In the data rows, the value 500 means zero.
The table, row by row:
np.array([584, 500, 553, 352, 600, 489, 454, 500, 403, 465, 409, 256, 450,
          391, 379, 354])
np.array([408, 456, 403, 573, 398, 509, 574, 625, 377, 539, 634, 578, 443,
          402, 571, 611])
np.array([414, 479, 448, 269, 520, 544, 499, 335, 426, 428, 590, 497, 393,
          592, 322, 587])
np.array([407, 544, 681, 369, 479, 620, 755, 475, 460, 408, 510, 414, 485,
          558, 380, 612])
np.array([422, 521, 397, 644, 549, 437, 522, 551, 624, 561, 639, 424, 568,
          484, 338, 618])
np.array([539, 491, 430, 447, 442, 667, 505, 525, 352, 536, 547, 533, 486,
          578, 630, 397])
np.array([529, 374, 435, 552, 528, 485, 356, 660, 668, 562, 503, 369, 577,
          465, 435, 436])
np.array([752, 567, 683, 478, 525, 853, 594, 496, 399, 460, 298, 388, 636,
          615, 781, 122])
np.array([534, 474, 291, 755, 627, 503, 418, 594, 505, 579, 518, 442, 488,
          386, 447, 532])
np.array([456, 644, 531, 686, 659, 172, 522, 428, 693, 512, 461, 388, 470,
          377, 226, 620])
np.array([425, 518, 486, 365, 522, 532, 616, 418, 289, 415, 529, 467, 327,
          425, 370, 628])
np.array([739, 349, 452, 687, 816, 855, 462, 534, 366, 423, 166, 291, 423,
          387, 555, 356])
np.array([469, 600, 452, 422, 351, 502, 510, 535, 361, 549, 645, 602, 642,
          531, 637, 557])
np.array([620, 649, 392, 283, 521, 629, 436, 382, 216, 488, 525, 404, 627,
          524, 581, 398])
np.array([561, 367, 353, 386, 479, 441, 226, 321, 486, 471, 431, 737, 364,
          541, 625, 398])
np.array([594, 593, 413, 399, 520, 617, 513, 459, 279, 480, 538, 386, 522,
          441, 534, 386])
np.array([435, 633, 539, 369, 492, 351, 577, 355, 429, 466, 575, 447, 438,
          485, 344, 546])
np.array([358, 459, 589, 408, 509, 541, 642, 443, 552, 431, 529, 519, 403,
          612, 324, 647])
np.array([494, 507, 284, 398, 328, 518, 421, 502, 288, 563, 729, 603, 508,
          431, 666, 453])
np.array([638, 454, 313, 711, 563, 514, 338, 585, 489, 576, 483, 495, 551,
          385, 620, 412])
np.array([349, 636, 487, 644, 432, 311, 627, 614, 490, 570, 663, 500, 629,
          423, 433, 755])
np.array([476, 297, 415, 157, 364, 549, 323, 494, 431, 458, 582, 564, 413,
          474, 522, 453])
np.array([330, 771, 663, 491, 531, 335, 865, 488, 422, 480, 633, 256, 503,
          381, 196, 690])
np.array([527, 503, 671, 511, 453, 393, 532, 609, 627, 527, 443, 390, 540,
          457, 504, 380])
np.array([523, 540, 378, 498, 596, 464, 477, 430, 384, 493, 522, 419, 439,
          384, 409, 530])
np.array([479, 523, 442, 379, 523, 483, 390, 379, 433, 474, 513, 597, 471,
          609, 475, 579])
np.array([528, 649, 723, 297, 545, 604, 604, 341, 452, 439, 381, 462, 562,
          739, 482, 439])
np.array([563, 426, 549, 768, 580, 423, 463, 548, 709, 517, 337, 549, 507,
          479, 564, 466])
np.array([543, 515, 574, 521, 601, 532, 546, 436, 639, 443, 411, 408, 547,
          520, 406, 489])
np.array([601, 578, 758, 522, 521, 389, 489, 541, 778, 551, 371, 361, 624,
          614, 473, 218])
np.array([227, 517, 417, 444, 465, 307, 625, 458, 403, 501, 709, 543, 276,
          444, 201, 827])
np.array([534, 380, 649, 314, 376, 585, 476, 590, 591, 475, 461, 480, 567,
          568, 587, 347])
np.array([556, 753, 721, 467, 686, 331, 639, 310, 577, 439, 381, 223, 525,
          489, 256, 443])
np.array([694, 433, 567, 556, 653, 929, 547, 538, 342, 458, 266, 368, 489,
          608, 662, 254])
np.array([636, 398, 255, 535, 659, 529, 246, 423, 413, 490, 408, 492, 395,
          378, 512, 427])
np.array([203, 434, 520, 648, 259, 526, 827, 792, 491, 543, 766, 612, 502,
          400, 464, 876])
np.array([625, 493, 550, 723, 531, 582, 521, 607, 589, 535, 382, 487, 593,
          498, 674, 362])
np.array([551, 634, 555, 591, 646, 467, 514, 485, 663, 512, 448, 332, 769,
          537, 388, 543])
np.array([503, 462, 340, 431, 297, 588, 431, 540, 328, 554, 670, 688, 489,
          483, 746, 438])
np.array([388, 433, 607, 619, 583, 500, 633, 514, 560, 466, 397, 505, 311,
          521, 339, 670])
np.array([441, 474, 533, 498, 552, 519, 556, 446, 480, 467, 442, 510, 342,
          534, 397, 570])
np.array([674, 385, 173, 540, 700, 692, 283, 473, 226, 486, 446, 369, 401,
          305, 513, 428])
np.array([564, 616, 511, 604, 545, 550, 615, 586, 417, 524, 510, 329, 592,
          420, 500, 454])
np.array([439, 631, 417, 603, 533, 459, 622, 597, 494, 537, 688, 282, 642,
          364, 338, 637])
np.array([494, 521, 577, 616, 410, 338, 406, 701, 708, 636, 532, 516, 707,
          560, 556, 451])
np.array([627, 500, 387, 621, 651, 570, 430, 501, 435, 507, 423, 363, 505,
          373, 491, 423])
np.array([384, 547, 653, 322, 418, 496, 704, 418, 400, 429, 505, 540, 364,
          544, 440, 586])
np.array([702, 520, 588, 651, 493, 402, 341, 660, 742, 620, 408, 377, 734,
          456, 659, 151])
np.array([551, 556, 445, 728, 625, 440, 380, 563, 756, 584, 493, 450, 764,
          591, 437, 545])
np.array([503, 527, 656, 630, 509, 568, 628, 558, 612, 515, 412, 500, 509,
          608, 552, 449])
np.array([470, 496, 381, 265, 323, 442, 320, 347, 458, 539, 652, 782, 424,
          666, 632, 397])
np.array([320, 399, 409, 368, 444, 355, 482, 397, 406, 453, 582, 686, 223,
          421, 373, 743])
np.array([437, 409, 493, 711, 352, 684, 671, 807, 522, 576, 627, 535, 657,
          467, 671, 597])
np.array([472, 426, 406, 438, 363, 376, 356, 426, 544, 504, 566, 745, 422,
          529, 616, 482])
np.array([426, 540, 576, 666, 372, 225, 497, 549, 770, 562, 554, 691, 539,
          521, 557, 551])
np.array([705, 444, 534, 875, 763, 461, 334, 496, 780, 498, 185, 436, 531,
          458, 532, 351])
np.array([371, 283, 366, 317, 476, 419, 285, 521, 417, 486, 497, 620, 313,
          495, 396, 666])
np.array([466, 544, 350, 480, 375, 441, 463, 519, 391, 555, 673, 580, 501,
          436, 569, 516])
np.array([582, 879, 436, 339, 495, 562, 637, 455, 250, 597, 748, 182, 736,
          514, 458, 284])
np.array([343, 654, 654, 490, 432, 276, 715, 472, 552, 497, 588, 481, 455,
          466, 346, 663])
np.array([576, 523, 529, 411, 572, 507, 425, 360, 595, 466, 445, 474, 576,
          576, 487, 383])
np.array([536, 498, 376, 410, 562, 357, 345, 520, 426, 513, 547, 295, 474,
          299, 348, 431])
np.array([344, 284, 578, 407, 258, 551, 595, 724, 432, 506, 552, 627, 350,
          436, 600, 585])
np.array([552, 509, 616, 460, 532, 472, 465, 377, 567, 435, 363, 562, 437,
          571, 553, 393])
np.array([491, 535, 496, 485, 435, 280, 352, 394, 781, 520, 557, 629, 602,
          583, 505, 454])
np.array([403, 542, 520, 747, 484, 350, 590, 606, 670, 578, 574, 530, 520,
          506, 450, 599])
np.array([493, 517, 569, 540, 627, 381, 446, 397, 578, 446, 330, 524, 479,
          519, 380, 628])
np.array([445, 548, 410, 523, 477, 443, 472, 533, 394, 540, 585, 539, 570,
          452, 496, 656])
np.array([651, 337, 420, 772, 516, 715, 373, 669, 584, 583, 377, 623, 568,
          578, 807, 315])
np.array([548, 485, 645, 653, 449, 448, 503, 529, 717, 516, 384, 642, 528,
          582, 657, 410])
np.array([458, 380, 646, 521, 592, 636, 661, 502, 412, 387, 294, 494, 276,
          490, 435, 611])
np.array([463, 498, 600, 649, 323, 643, 731, 753, 451, 548, 584, 549, 575,
          492, 720, 513])
np.array([498, 546, 564, 582, 583, 421, 515, 442, 625, 521, 423, 485, 457,
          567, 416, 493])
np.array([414, 357, 546, 788, 516, 729, 688, 818, 520, 518, 465, 481, 630,
          448, 557, 789])
np.array([441, 296, 498, 999, 556, 229, 389, 659, 912, 571, 346, 709, 414,
          396, 507, 687])
np.array([580, 627, 541, 522, 727, 559, 612, 432, 370, 438, 379, 191, 462,
          396, 322, 481])
np.array([330, 364, 576, 605, 291, 608, 753, 737, 412, 509, 590, 700, 386,
          473, 642, 702])
Every row comes from 4 hidden switches, listed from the one that spreads the rows most; 1 means on and 0 means off. The rows also spread widely along 6 other directions, which tell nothing about the switches. Each one is on in under half of the rows of the table.
Further rows, each followed by whether each switch is on (1) or off (0), in that order:
np.array([461, 516, 468, 474, 424, 245, 376, 384, 632, 514, 543, 684, 446,
          531, 512, 493]) 0 0 0 0
np.array([374, 335, 682, 371, 364, 608, 690, 688, 355, 456, 488, 481, 329,
          424, 519, 560]) 1 0 0 0
np.array([413, 566, 406, 344, 423, 211, 373, 298, 510, 498, 630, 643, 398,
          474, 413, 570]) 0 0 0 0
np.array([527, 500, 546, 460, 523, 494, 463, 407, 616, 446, 480, 498, 545,
          564, 475, 470]) 0 1 0 0
np.array([405, 337, 506, 447, 348, 330, 409, 623, 579, 550, 540, 632, 394,
          416, 536, 517]) 1 0 0 0
np.array([640, 795, 392, 413, 645, 254, 344, 275, 615, 535, 620, 215, 760,
          460, 300, 326]) 0 1 0 0
np.array([648, 455, 383, 563, 662, 668, 412, 487, 493, 461, 408, 342, 555,
          437, 481, 422]) 0 1 0 0
np.array([652, 340, 498, 356, 677, 778, 333, 342, 458, 359, 225, 516, 501,
          631, 551, 451]) 0 1 1 0
np.array([546, 405, 619, 371, 527, 840, 653, 489, 398, 381, 382, 443, 494,
          578, 564, 442]) 0 1 0 0
np.array([377, 598, 396, 311, 552, 503, 584, 394, 377, 469, 692, 346, 461,
          495, 220, 649]) 0 1 0 1
np.array([685, 413, 233, 579, 646, 758, 299, 568, 239, 510, 420, 434, 588,
          395, 660, 444]) 0 0 1 0
np.array([477, 326, 359, 533, 544, 669, 365, 535, 492, 498, 483, 620, 517,
          597, 505, 650]) 0 1 1 1
np.array([568, 512, 587, 761, 573, 454, 518, 572, 695, 528, 348, 475, 559,
          465, 552, 451]) 0 0 0 0
np.array([476, 606, 441, 560, 472, 382, 533, 514, 486, 538, 618, 463, 544,
          412, 480, 528]) 0 0 0 0
np.array([525, 542, 484, 482, 535, 546, 489, 429, 490, 509, 487, 491, 463,
          583, 484, 441]) 0 0 0 1
np.array([493, 495, 575, 356, 705, 380, 455, 200, 490, 351, 298, 444, 252,
          483, 229, 568]) 0 0 0 0
np.array([549, 447, 404, 630, 448, 539, 405, 560, 559, 584, 505, 629, 517,
          572, 667, 408]) 0 0 0 1
np.array([564, 448, 467, 489, 591, 718, 512, 456, 396, 480, 398, 481, 401,
          564, 537, 410]) 0 0 0 1
np.array([742, 545, 472, 469, 660, 435, 177, 261, 770, 486, 345, 459, 658,
          597, 516, 192]) 0 1 0 0
np.array([568, 588, 372, 519, 669, 450, 490, 623, 299, 543, 568, 36, 548,
          184, 253, 468]) 1 0 0 0
np.array([324, 538, 691, 120, 425, 461, 699, 509, 271, 412, 555, 370, 411,
          463, 297, 701]) 1 0 1 0
np.array([519, 564, 579, 565, 470, 360, 482, 470, 772, 522, 521, 517, 666,
          575, 493, 446]) 0 1 0 0
np.array([373, 349, 669, 235, 372, 631, 621, 397, 488, 358, 461, 691, 318,
          646, 504, 621]) 0 1 0 0
np.array([618, 370, 503, 485, 499, 532, 315, 386, 581, 452, 315, 698, 418,
          588, 675, 358]) 0 0 0 0
np.array([508, 569, 541, 238, 280, 574, 521, 427, 342, 488, 612, 644, 507,
          611, 727, 334]) 0 0 0 0
np.array([432, 319, 379, 547, 594, 563, 434, 505, 501, 450, 481, 532, 377,
          397, 367, 690]) 0 1 0 0
np.array([432, 618, 652, 327, 199, 395, 576, 463, 541, 541, 650, 720, 587,
          654, 722, 387]) 0 0 0 0
np.array([389, 604, 672, 554, 394, 290, 631, 509, 649, 523, 539, 582, 506,
          528, 492, 567]) 0 0 0 0
np.array([583, 623, 582, 577, 325, 514, 549, 602, 567, 595, 560, 574, 703,
          584, 786, 284]) 0 0 0 0
np.array([354, 676, 569, 495, 319, 283, 671, 544, 534, 576, 722, 552, 569,
          487, 492, 590]) 0 0 0 0
np.array([455, 369, 337, 589, 483, 538, 468, 566, 383, 503, 544, 593, 374,
          373, 523, 614]) 0 0 0 0
np.array([597, 510, 450, 509, 463, 808, 598, 638, 371, 506, 576, 385, 652,
          488, 651, 399]) 0 1 0 0
np.array([563, 737, 572, 433, 638, 495, 544, 385, 461, 512, 463, 333, 653,
          614, 386, 450]) 0 0 1 1
np.array([418, 331, 593, 198, 442, 665, 557, 333, 311, 340, 373, 703, 172,
          594, 543, 556]) 0 0 0 0
np.array([479, 386, 385, 402, 403, 522, 403, 441, 367, 486, 552, 682, 373,
          485, 617, 506]) 0 0 0 0
np.array([523, 567, 582, 551, 570, 300, 453, 384, 651, 480, 420, 507, 466,
          490, 398, 502]) 0 0 0 0
np.array([457, 602, 384, 424, 366, 626, 615, 596, 249, 589, 754, 467, 547,
          509, 585, 479]) 0 0 0 1
np.array([539, 628, 546, 618, 548, 484, 598, 537, 493, 527, 498, 360, 595,
          433, 500, 452]) 0 0 0 0
np.array([358, 454, 385, 429, 331, 507, 452, 535, 525, 554, 704, 721, 597,
          639, 529, 688]) 0 1 1 1
np.array([515, 532, 738, 545, 515, 396, 502, 436, 712, 471, 301, 633, 574,
          663, 551, 517]) 0 0 1 0
np.array([588, 685, 556, 524, 633, 333, 462, 359, 593, 489, 434, 353, 568,
          474, 399, 370]) 0 0 0 0
np.array([412, 386, 434, 328, 371, 671, 541, 530, 355, 451, 629, 622, 447,
          528, 597, 571]) 0 1 0 0
np.array([389, 440, 517, 442, 350, 532, 634, 540, 380, 483, 586, 625, 389,
          484, 571, 611]) 0 0 0 0
np.array([523, 424, 386, 391, 450, 501, 315, 429, 556, 482, 558, 635, 520,
          554, 574, 444]) 0 1 0 0
np.array([555, 401, 322, 487, 488, 502, 288, 450, 555, 501, 541, 616, 528,
          504, 566, 468]) 0 1 0 0
np.array([500, 296, 547, 470, 525, 543, 339, 614, 553, 512, 342, 549, 438,
          561, 532, 503]) 1 0 1 1
